In the rows, zero is written as 128.
One turn sends every row of this set to another row. A few are shown first. Where does it send the rows asked after them?
Gov: [139 120 153 128 134 122  98 107 113 144 133 152 158 136 115 102]
Nuno: [139 145 173 121 139 111 127 120 109 141 118 128 143 115 130 133]
kip: [168 160 147 123 122 141 118 133 119 145 131 140 159 139 118 138]
rapud: [151 151 164 120 137 108 124 149 113 166 127 135 157 130 117 119]
Tenu: [137 129 155 101 147 129 106 112 111 145 115 148 158 124 115 101]
sasa: [151 178 154 128 140 112 119  98 130 140 116 128 163 122 116 125]
rab: [145 145 144 118 135 109 107 105 144 138 127 159 146 143 110 119]
pefum: [161 164 147 106 118 126 113 132 118 145 140 151 151 132 119 130]
volis: [153 183 157 123 133 135 122 120 131 153 126 124 162 128 119 125]
Met: [159 146 145 122 143 126 116 121  93 125 115 149 156 133 115 141]
sugat: [140 141 158 112 137 137 125 111 141 141 110 143 133 121 108 108]
vib: [154 152 139 123 147 121 118 139 112 141 125 144 150 122 103 153]
kosu: [136 132 148 134 119 130  97 114 118 140 135 148 150 137 110 103]
gilir: [132 138 159 105 142 137 104 111 107 147 112 153 151 125 109 101]
gep: [170 152 140 118 127 125 117 139 119 158 122 144 161 122 104 141]
Dezer: [167 151 145 111 113 128 108 114 110 137 120 140 164 129 116 139]
zisu: [148 127 155 117 136 131 122 102 144 141 119 139 144 118 111 105]
fumib: [146 141 155 122 153 116 108  95 129 152 110 169 150 128 114 121]
Lak: [137 121 147 129 125 121  96 112 120 140 137 145 155 129 115 105]
giba: [140 164 172 114 138 131 119 128 115 156 121 128 149 118 131 141]
git: [157 153 168 140 129 125 125 143 112 153 134 136 151 136 129 128]
nes: [153 172 143 133 138 120 113 124 127 157 126 123 169 111 102 123]
mibe: [150 120 155 142 147 129 119 104 129 146 116 149 145 112 111 107]
Tis: [140 152 152 119 126 119 106 106 141 141 125 162 140 145 110 116]
Bege: [145 147 159 129 147 120 104 105 120 161 105 174 148 128 112 115]
Karu: [152 164 151 128 151 140 116 126 101 142 118 146 156 124 120 148]
tibu: [133 157 163 120 136 104 112 134 116 160 135 126 153 117 121 138]
Mapi: [150 168 141 134 156 119 128 135 117 144 125 129 165 127  99 116]
Saz: [164 167 154 144 146 113 128 113 117 142 115 138 167 137 115 108]
rekik: [146 134 152 113 144 126 126 111 146 138 114 141 140 119 112 106]
moz: [154 126 153 147 140 122 112 110 134 152 115 149 146 107 113 108]
mitav: [155 157 160 134 124 124 124 144 114 145 147 135 149 122 123 108]
suga: [141 165 164 116 144 129 120 128 106 153 129 131 148 100 121 122]
sedip: [148 129 156 153 134 132 113 110 129 150 115 151 139 115 111 109]
solok: [151 163 153 126 146 124 107 131  92 146 129 161 151 116 119 139]
vode: [134 129 156 103 142 128 102 102 115 145 124 146 158 127 114 106]
ramo: [160 181 148 114 138 130 125 119 132 148 124 142 150 111 114 126]
mun: [153 137 149 125 134 114 111 100 142 146 125 167 149 141 114 115]
pagi: [154 173 156 152 154 131 122 128 112 145 124 136 159 131 119 123]
vura: [152 143 152 124 152 113 101 105 121 158 106 173 155 127 114 115]
tufum: [165 171 147 153 148 123 124 128 117 141 131 153 148 118 111 122]
Binaz: [163 139 172 130 117 112 127 130 113 153 123 129 152 128 131 118]

Binaz goes to Dezer
Bege goes to sedip
Now find these:
git goes to kip
gep goes to nes
solok goes to tufum
mun goes to zisu
rab goes to rekik

One turn sends every row of this set to another row. A few are shown first. Where does it send the rows asked after them?
Vaki: [134 126 115 112 145 123 132 121 129 118 131 143 146 105 123 140 105 122
 134 126 131 135 117]
loro: [124 123 141 136 125 130 145 114 153 119 146 135 102 115 110 101 140 122
 136 137 134 126 142]
kezep: [121 126 118 118 139 127 126 132 124 117 139 135 150 105 123 142 107 117
 136 136 135 131 118]
bosaf: [125 126 132 131 155 129 146 105 137 114 136 129 142 100 127 111 115 119
 138 136 145 150 145]
Gobas: [128 131 134 146 128 130 150 117 127 111 153 119 130 130 144 113 125 119
 128 111 126 129 104]
tuvam: [125 135 115 118 146 125 136 138 133 142 130 126 124 144 113 123 144 120
 126 129 145 127 147]
kenud: [115 115 134 115 123 121 132 111 141 105 130 123 100 136 130 126 135 143
 124 137 131 108 129]
Suza: [119 126 127 120 147 121 133 113 153 124 140 143 108 105 112 116 136 122
 119 134 139 141 155]
Bapal: [120 125 117 115 143 127 131 129 121 118 143 137 147 107 132 140 105 114
 136 133 129 131 118]
madot: [118 119 141 123 123 141 104 132 155 127 134 116 130 128 139 116 139 126
 137 127 132 130 134]
fep: [122 134 105 115 154 120 137 126 134 135 129 118 116 140 121 119 151 124
 119 129 140 131 140]
muvog: [121 120 130 127 127 138 106 128 153 128 127 105 141 128 128 116 138 130
 141 139 134 131 138]
Zaze: [113 125 128 136 154 120 158  94 127 115 154 129 112 106 123 113 126 118
 138 136 140 134 134]
Nukoz: [118 131 146 137 135 133 148 108 136 102 145 125 124  98 123 112 124 116
 138 149 137 146 116]
dak: [131 137 108 118 148 120 139 136 134 138 126 124 129 138 114 124 142 122
 124 130 151 127 146]
Mamo: [137 130 134 134 159 124 149  97 145 133 135 127 120 127 131 149 115 122
 152 133 138 122 119]
kife: [134 137 136 139 130 129 153 111 127 115 152 117 134 128 148 116 120 123
 128 113 128 130 105]
tafe: [133 133 133 138 154 122 147  97 147 138 137 123 111 128 134 149 113 124
 144 125 137 131 120]
zim: [122 124 117 117 135 127 132 127 125 124 137 138 143 106 129 141  96 121
 142 134 131 130 126]
buk: [135 138 135 140 124 129 148 118 126 116 149 129 128 127 143 111 113 121
 124 114 128 133 103]
pip: [129 139 132 146 124 132 146 118 126 118 152 117 137 125 129 121 119 117
 125 114 124 139 100]
Bol: [118 132 132 129 117 132 140 126 149 116 142 121 126 104 112 110 133 124
 120 138 138 147 153]
noz: [111 125 137 126 126 141 103 130 149 133 133 107 128 129 136 113 135 122
 136 133 139 137 130]
fus: [138 128 130 133 163 120 147  96 150 131 131 126 116 125 132 148 121 126
 149 124 142 125 121]
Nizov: [133 121 128 139 151 125 149  94 147 132 139 126 115 126 127 143 117 125
 155 116 127 123 120]
gamen: [122 122 135 111 125 120 135 118 142 106 132 127 102 136 124 132 144 142
 117 134 132 111 127]
nema: [118 119 140 133 124 142 103 135 155 126 137 115 133 127 133 115 138 120
 138 132 132 131 128]
zon: [126 134 115 114 150 123 139 135 129 135 120 128 119 144 119 116 139 121
 120 133 149 129 142]
boz: [121 114 133 118 128 125 130 121 143 100 130 129 104 137 123 119 144 134
 123 143 120 112 117]
Netag: [120 117 129 117 129 118 137 114 146 103 134 128  98 132 130 132 144 139
 119 131 127 110 124]

gamen goes to Mamo
bosaf goes to Bol
dak goes to kezep
Now find these:
boz goes to Nizov
tafe goes to zon

